Here is a table of points, one per row:
(0.17 1.83 -0.22 0.05 0.29 -0.01 1.94 0.39 -1.73 -1.65 0.69 1.61 1.24 -1.15 -1.53 0.00)
(0.51 -0.56 1.20 0.45 -1.08 -0.03 0.78 -1.21 1.19 0.49 0.02 -0.36 -1.07 0.52 1.05 0.42)
(-1.17 -0.29 -0.55 -0.49 1.00 0.43 1.24 0.34 -0.96 -1.83 -0.05 -0.09 -1.47 -1.29 -1.73 -0.07)
(-0.16 1.05 -1.51 -0.35 0.53 -0.25 0.32 -0.01 -1.07 -0.42 -0.28 0.96 4.02 -2.30 -0.80 0.35)
(0.77 -1.15 -0.09 -0.74 -0.31 -0.09 0.09 -0.12 1.37 0.04 1.03 -0.14 -1.24 0.52 1.03 -0.71)
(-0.93 1.36 0.11 -0.76 0.02 0.96 1.87 -0.19 -1.01 -1.66 -0.75 0.82 1.94 -0.37 0.49 0.11)
(-0.60 -0.53 -1.40 1.29 0.33 -0.40 1.51 -1.29 -0.24 1.42 -0.82 0.58 -1.77 0.11 1.93 0.45)
(0.01 0.51 0.95 -0.19 1.24 -1.37 0.87 -1.11 -0.57 0.39 0.62 -0.92 1.74 -0.73 -0.27 -0.30)
(-0.27 0.37 -0.28 2.19 -0.97 0.69 0.90 0.19 -0.23 -1.95 -0.25 1.29 -0.20 -0.03 -0.21 -1.18)
(0.41 1.49 1.11 -0.46 1.15 1.29 -1.00 2.11 0.22 -1.03 0.89 -0.49 0.63 -1.48 -1.28 0.11)
(0.34 -0.38 0.98 0.34 -1.45 0.11 1.12 2.23 0.90 -1.22 1.16 0.85 -1.22 0.93 1.73 -0.82)
(-0.35 -1.07 1.70 0.95 -2.01 -0.49 0.23 -0.69 0.20 1.04 0.90 -2.98 -1.01 1.04 0.55 0.70)
(0.97 1.10 -2.02 0.33 0.61 0.74 -1.16 0.00 -0.72 0.25 -1.30 0.82 -0.42 0.30 -0.86 -0.23)
(-0.83 0.31 0.15 -2.09 -0.61 -0.41 0.75 1.57 0.70 -0.19 -0.69 0.27 1.56 -2.03 -0.87 -0.77)
(0.81 -0.44 -0.46 -0.15 -0.58 -0.97 0.50 -0.49 0.00 1.48 0.79 0.39 -1.12 0.83 0.64 0.65)
(-0.27 -0.54 0.51 1.64 -0.31 0.40 -0.33 -1.42 1.56 1.60 1.37 -2.06 0.08 0.83 0.85 0.29)
(-0.81 0.94 -0.11 -0.01 -0.05 -1.77 -0.96 0.73 0.07 -1.67 0.43 1.47 0.24 -1.53 0.26 -0.48)
(0.11 -0.83 -0.07 -1.05 0.61 -0.40 -1.66 -2.00 0.48 0.22 -0.66 -1.14 0.98 0.65 0.13 -0.72)
(-0.19 1.21 -0.51 0.07 0.07 1.07 1.13 0.05 -1.44 -0.92 -1.77 0.77 0.49 0.35 -0.09 -0.51)
(-0.06 -0.29 -0.38 -2.51 -2.30 -0.02 -2.06 1.91 0.89 1.84 -1.28 -0.32 0.50 -0.45 -1.40 -2.58)
(0.13 -0.12 0.49 0.59 0.70 -0.39 -0.54 -0.95 -1.34 0.40 2.11 -2.20 0.79 1.19 1.96 2.04)
(0.38 -1.65 1.33 0.43 0.47 -0.26 -0.90 -1.21 -0.22 0.25 0.82 -0.24 -0.73 1.13 -0.03 1.02)
(-0.42 -1.33 -0.57 -1.40 0.52 0.04 -1.21 1.16 0.40 2.26 -0.86 -2.14 -2.52 -0.01 0.59 -0.02)
(-0.34 -1.21 1.14 0.09 1.51 0.24 -1.06 0.15 0.39 1.53 -0.34 0.69 0.24 0.36 1.52 0.70)
(-0.65 0.33 -0.79 0.18 -0.21 0.56 0.13 1.13 0.53 -1.12 -0.82 0.38 -0.79 -1.40 -2.03 -1.22)
(0.25 -0.12 1.37 1.16 -0.77 1.12 0.15 -0.91 -0.52 1.91 -0.74 0.23 -1.15 0.80 -0.39 -0.03)
(2.17 -0.15 -0.52 0.07 -0.29 0.02 0.88 -0.25 -0.46 -0.26 -1.52 1.10 0.29 -0.83 -1.54 0.77)
(-0.90 -0.50 0.52 -1.38 0.64 0.25 -2.42 -1.22 0.39 1.19 0.22 0.82 -0.62 2.01 -0.05 0.10)
(0.18 1.62 -2.15 1.25 1.86 -0.62 0.01 1.55 -0.06 -2.11 0.88 1.51 2.25 1.01 0.05 1.34)
(0.75 -0.98 0.06 0.51 -0.60 -0.42 -1.12 -0.44 1.26 -0.27 0.21 -1.48 -1.66 1.03 0.32 0.59)
These points spread out most along one direction. For each point below, how far along it does it lie, from 0 to 99? 50 is the average, and the first point above lies past it.
(-0.90 -0.50 0.52 -1.38 0.64 0.25 -2.42 -1.22 0.39 1.19 0.22 0.82 -0.62 2.01 -0.05 0.10) 36
(0.18 1.62 -2.15 1.25 1.86 -0.62 0.01 1.55 -0.06 -2.11 0.88 1.51 2.25 1.01 0.05 1.34) 72
(-0.81 0.94 -0.11 -0.01 -0.05 -1.77 -0.96 0.73 0.07 -1.67 0.43 1.47 0.24 -1.53 0.26 -0.48) 64
(0.51 -0.56 1.20 0.45 -1.08 -0.03 0.78 -1.21 1.19 0.49 0.02 -0.36 -1.07 0.52 1.05 0.42) 34
(-0.60 -0.53 -1.40 1.29 0.33 -0.40 1.51 -1.29 -0.24 1.42 -0.82 0.58 -1.77 0.11 1.93 0.45) 40
(0.17 1.83 -0.22 0.05 0.29 -0.01 1.94 0.39 -1.73 -1.65 0.69 1.61 1.24 -1.15 -1.53 0.00) 78
(0.38 -1.65 1.33 0.43 0.47 -0.26 -0.90 -1.21 -0.22 0.25 0.82 -0.24 -0.73 1.13 -0.03 1.02) 34
(-0.19 1.21 -0.51 0.07 0.07 1.07 1.13 0.05 -1.44 -0.92 -1.77 0.77 0.49 0.35 -0.09 -0.51) 65
(-0.83 0.31 0.15 -2.09 -0.61 -0.41 0.75 1.57 0.70 -0.19 -0.69 0.27 1.56 -2.03 -0.87 -0.77) 67
(0.77 -1.15 -0.09 -0.74 -0.31 -0.09 0.09 -0.12 1.37 0.04 1.03 -0.14 -1.24 0.52 1.03 -0.71) 38
(0.81 -0.44 -0.46 -0.15 -0.58 -0.97 0.50 -0.49 0.00 1.48 0.79 0.39 -1.12 0.83 0.64 0.65) 38
(-0.16 1.05 -1.51 -0.35 0.53 -0.25 0.32 -0.01 -1.07 -0.42 -0.28 0.96 4.02 -2.30 -0.80 0.35) 79
(2.17 -0.15 -0.52 0.07 -0.29 0.02 0.88 -0.25 -0.46 -0.26 -1.52 1.10 0.29 -0.83 -1.54 0.77) 61
(0.97 1.10 -2.02 0.33 0.61 0.74 -1.16 0.00 -0.72 0.25 -1.30 0.82 -0.42 0.30 -0.86 -0.23) 58
(-0.65 0.33 -0.79 0.18 -0.21 0.56 0.13 1.13 0.53 -1.12 -0.82 0.38 -0.79 -1.40 -2.03 -1.22) 64
(-0.34 -1.21 1.14 0.09 1.51 0.24 -1.06 0.15 0.39 1.53 -0.34 0.69 0.24 0.36 1.52 0.70) 39
(-0.06 -0.29 -0.38 -2.51 -2.30 -0.02 -2.06 1.91 0.89 1.84 -1.28 -0.32 0.50 -0.45 -1.40 -2.58) 50
(0.25 -0.12 1.37 1.16 -0.77 1.12 0.15 -0.91 -0.52 1.91 -0.74 0.23 -1.15 0.80 -0.39 -0.03) 38
(-0.42 -1.33 -0.57 -1.40 0.52 0.04 -1.21 1.16 0.40 2.26 -0.86 -2.14 -2.52 -0.01 0.59 -0.02) 29
(-0.27 -0.54 0.51 1.64 -0.31 0.40 -0.33 -1.42 1.56 1.60 1.37 -2.06 0.08 0.83 0.85 0.29) 28
(-0.35 -1.07 1.70 0.95 -2.01 -0.49 0.23 -0.69 0.20 1.04 0.90 -2.98 -1.01 1.04 0.55 0.70) 24
(0.11 -0.83 -0.07 -1.05 0.61 -0.40 -1.66 -2.00 0.48 0.22 -0.66 -1.14 0.98 0.65 0.13 -0.72) 41
(0.13 -0.12 0.49 0.59 0.70 -0.39 -0.54 -0.95 -1.34 0.40 2.11 -2.20 0.79 1.19 1.96 2.04) 35
